In the rows, zero is written as 128.
Each named move below is a turn or a mirror, shown by a few rows before and after it. Which moves, in which order, take the first row of each later pair to the second? The first pair is answered.
K_800:
[128 153 142 132 118 146 130 144 145 114 143 133 119 157 116 107 139 104
 115 152 153 123 108 136 118 119  89 128 113 125 117 147 126 109 149 121
 106 155 123 116 116 162 123 117 128 148 125 150] |-> [123 149 159 121 116 118 131 139 138 138 158 127 124 151 104 113 134  97
 120 147 155 132 106 129 113 128  87 145 113 135 133 136 134 125 168 124
 107 152 110 123 111 167 129 128 124 147 130 148]
[145 213 116 133 129  79 130 160 202 177 165 127  68 102  71 158 172 141
 141  62 126 139  92 168 164 119 198 169 159 150 126 140 145 141 218 145
  62 135 118 144 139 142  88 130 100 119 103  93] |-> [174 214  87 160 128 162 125 173 225 105 134 147  53 122 111 141 183 157
 135  89 108 120  92 175 200  84 186 152 144 123  97 177 115 109 183 101
 107 158 149 127 173 142  89 108 108 123 102 115]
[122 151 129  84  98  98 145 154 193 145 155 134 131 132 123 177 121 120
 143 126 129 141 116 139 107 132 128 168 107 134 124 126 153 119 215 158
  96 131  98 132 119 103 146 153 141 124 148 101] |-> [146 145 115 105 100 187 135 171 213  83 136 151 126 155 156 172 132 137
 142 149 114 122 110 137 134 107 126 149 107 105 107 157 137  91 188 132
 128 159 130 114 147 103 150 130 141 129 143 114]
[181  95  47 105 145 121  81 147  96 112 113 106 122  90 149 202 136 166
  96 172 130 132  95 139  78 145  98 135 121 142 158 134 144 161 158 187
 136 148 141 171  64  53 167 142 144 143 178 100] |-> [183  96  44 117 141 138  83 143 101  93 107 106 115  98 158 197 144 178
  99 181 127 127  88 146  91 141 102 126 120 133 149 146 132 152 143 177
 140 154 154 161  63  47 167 134 147 141 178 109]
K_554:
[110 128 138 141 138 108 136 119 111 178 185 115 126 134 105 170 114 123
 139 112 145 118 107 180 110 113 103 125 132 132 111 139 161 125 131 135
  94 106  76  87 126 108 146 115 130 114 161 144] |-> [121 110 149 176 148 153 130  92  91 154 158 124 120 157 100 134 108 126
 140 123 134 120 134 174 107 100 102 115 134 133 113 163 128 131  76 116
 110 119 103  81 136 120 133 103 116 126 148 165]
[ 86 161 152 106 137 152 155 109  55 114 134 195 120 107 107  54 120  87
 143 149 159 121 138 117  64 118 141 157 147 104 156 163 127 145  34 163
 110 136 114 112 134 218 112 115  83 131 184 136] |-> [ 70 189 136  68 117  95 161 136  93 150 177 189 122  71 104 108 119  89
 144 142 161 128 117 115  57 139 141 191 127 116 152 138 167 140 106 183
  81 126  78 120 125 199 134 141 104 118 192 112]
[111  91 163 145 163 123 125  89  82 134 107 107 139 146 107  84 104 114
 105 126 135 134 162 136 129 149 137 118 151 156 148 126  84 193  66 126
 136 113 104 122 143 125 105 114 138 155 108 131] |-> [105 126 154 101 144  62 135 128 115 180 146  97 143 114 110 141 115 123
 111 108 128 144 130 136 116 165 133 137 129 173 148  95 118 176 141 148
 109 100  76 140 124 109 133 141 163 136 125 108]
K_218:
[139 113 118 110  86 146 105 114 101  96 137  92 141 139 144 143 151 111
 132 109 164 120  84 139 138 107 102 158 108 157  95 133 119  89 198 179
 129 152  94 167 140 154  95 141 139 117 145 139] |-> [144 135  94 109  84 159  91 135 114  89 126  88 122 121 162 158 166 132
 119 108 144 122  90 132 161 109 118 141 121 155  79 130 121 104 193 167
 133 141 107 155 143 138 135 137 151 103 136 127]
[123 110 148 159 122 113 117 123 103 159  96 103 110 126 115 112 120 114
 123 125 143 183 125 142 129 131 151 127 159 144 129 114 122 169  92 132
 104  93 120 130 142 110 146 124 132 112  85 106] |-> [119  96 151 166 131  98 128 103  89 167  98 105 125 136 103 103 114 115
 138 121 149 188 127 145 115 131 146 125 159 157 151 118 114 161  89 147
  99  96 124 138 135 121 123 120 127 130 102 122]
[142  80 159 189 116 179 135 132  47 134 101 114 133 156  61  99 118 144
  88  97 118 164 119 134 168 142 117 119 152 168 142 150  75 146 103 122
 124 159 142 113 158 110  57  72 120 172 147 139] |-> [147  82 145 195 119 167 123 140  40 123  96 109 140 147  89 110 114 155
  80 100 113 165 130 139 170 142 123 115 139 167 137 148  87 135 109 116
 125 159 151 124 164  90  50  76 140 181 149 131]
[106 139 165 113 131 128 171 109 141 153 157 140 108 146  72 109 123  84
 117 113 143 135 127 124 108 117 136 124 166 149 140 130 121 173 116 137
 123 120  90 106 100 171 135 101 101 125  98 141] |-> [101  81 151 117 137  86 150 105  97 156 131 122 161 135 102 116  95  97
 142 132 152 113 138 140  94 132  97 119  97 144 157 121 129 120 145 154
 144 139 108 168 108 139  86 152 142 170 131 111]
Then:
Each pair is 2 to 4 moves apart.
[158 176  95 120  85 168 134 170 188 109 138 124 121 113 166 146 156 158
 138 133 111 106 108 117 139  96 118 121  83  96  83 127 161 101 160 111
 127 106 129 115 153  91 164 144 166 140 137 100] |-> [156 150 147 183 111 203 140  86 140 106 112 147 104 151 113  64 149 124
 137 129 117 122 145 118 129  89 135  98 137 104  95 150 120 154  67 105
 138 120 140  84 150 133 139  95 102 154 105 139]
K_800, K_218, K_554
[135 138 120 109 128 148 139 144 164 117 163 122  93 131 111 148 135 131
 135 133 119 134  98 121 137 130 123 145 121 135 119 127 137 118 157  97
 118 137  88 135 136 116 133 129 133 118 137 128] |-> [128 121 117 106 136 111 114 137 114 134 137 102 118 110 120 148 129 138
 125 121 122 148 123 119 139 164 130 145 122 147 111 109 145 138 151 116
 121 129 102 151 140  93 131 141 147 122 123 112]
K_554, K_800, K_218, K_218
[128  91 130 133 141  83 104 117  64 136 112 117 155 125 136 138 126 135
 140 133 125 131 153 136 129 140 115 130 109 150 149 126 124 121 116 149
 133 132 148 154 138 106 115 155 153 151 112 116] |-> [128 118 130 133 139 109  94 119  74 138 118 113 109 119 120 140 134 142
 124 125 110 152 149 128 137 139 151 115 153 150 132 123 114 177  86 136
 124 113 137 119 135 110 152 127 126 122  87 118]
K_800, K_218, K_800, K_554
[172 149  82 140 106 197 107 124 175  39 107 144 116 138 154 143 107 139
  78  79 134 114 134 113 108 113 161 120 178 126 162 127 119 167  99 172
 105 146  92  77 104 122 114 138  92 104 145 101] |-> [159 141  66 111 112 136  85 141 150  70 111 110 133 108 158 174 106 150
  83  68 136 125 148 113  95 139 161 119 167 139 166 107 135 165 132 187
 103 128  88  99 107  85 113 163 116 101 144  67]
K_800, K_218, K_218, K_218
[142  88 118 140 135 173 141 100  98  75 110 142 164 167 141  91 122 112
 152 143 137  97 131 153 141  99  95 113 102 109 135 146 116  76 114 123
 157 153 136 150 141 135  79 117 138 162 149 141] |-> [130  80 134 145 145 150 138  70  77  99 103 131 164 177 124  81 118  94
 146 132 144 103 138 144 121 110 113 109 112 121 149 132 119  86 102 133
 140 148 131 144 145 144  72 119 129 162 148 147]
K_800, K_554, K_800
[144 127 109 112 133 146  85 163 144  93 118 164 111 132 147 145 145 154
 117  96  82 135 143 111 162 132 138 138 151 137 105 134 128 145  97 109
 156 141 166 136 135 116 178 124 143 111 101 165] |-> [135 151 112  78 113 109 117 173 183 126 165 161 114 127 126 169 149 134
 128  86 104 140 114 115 138 133 130 172 131 136 103 125 149 134 156 123
 141 132 130 141 120 125 184 142 141 107 125 154]
K_800, K_218, K_800, K_554
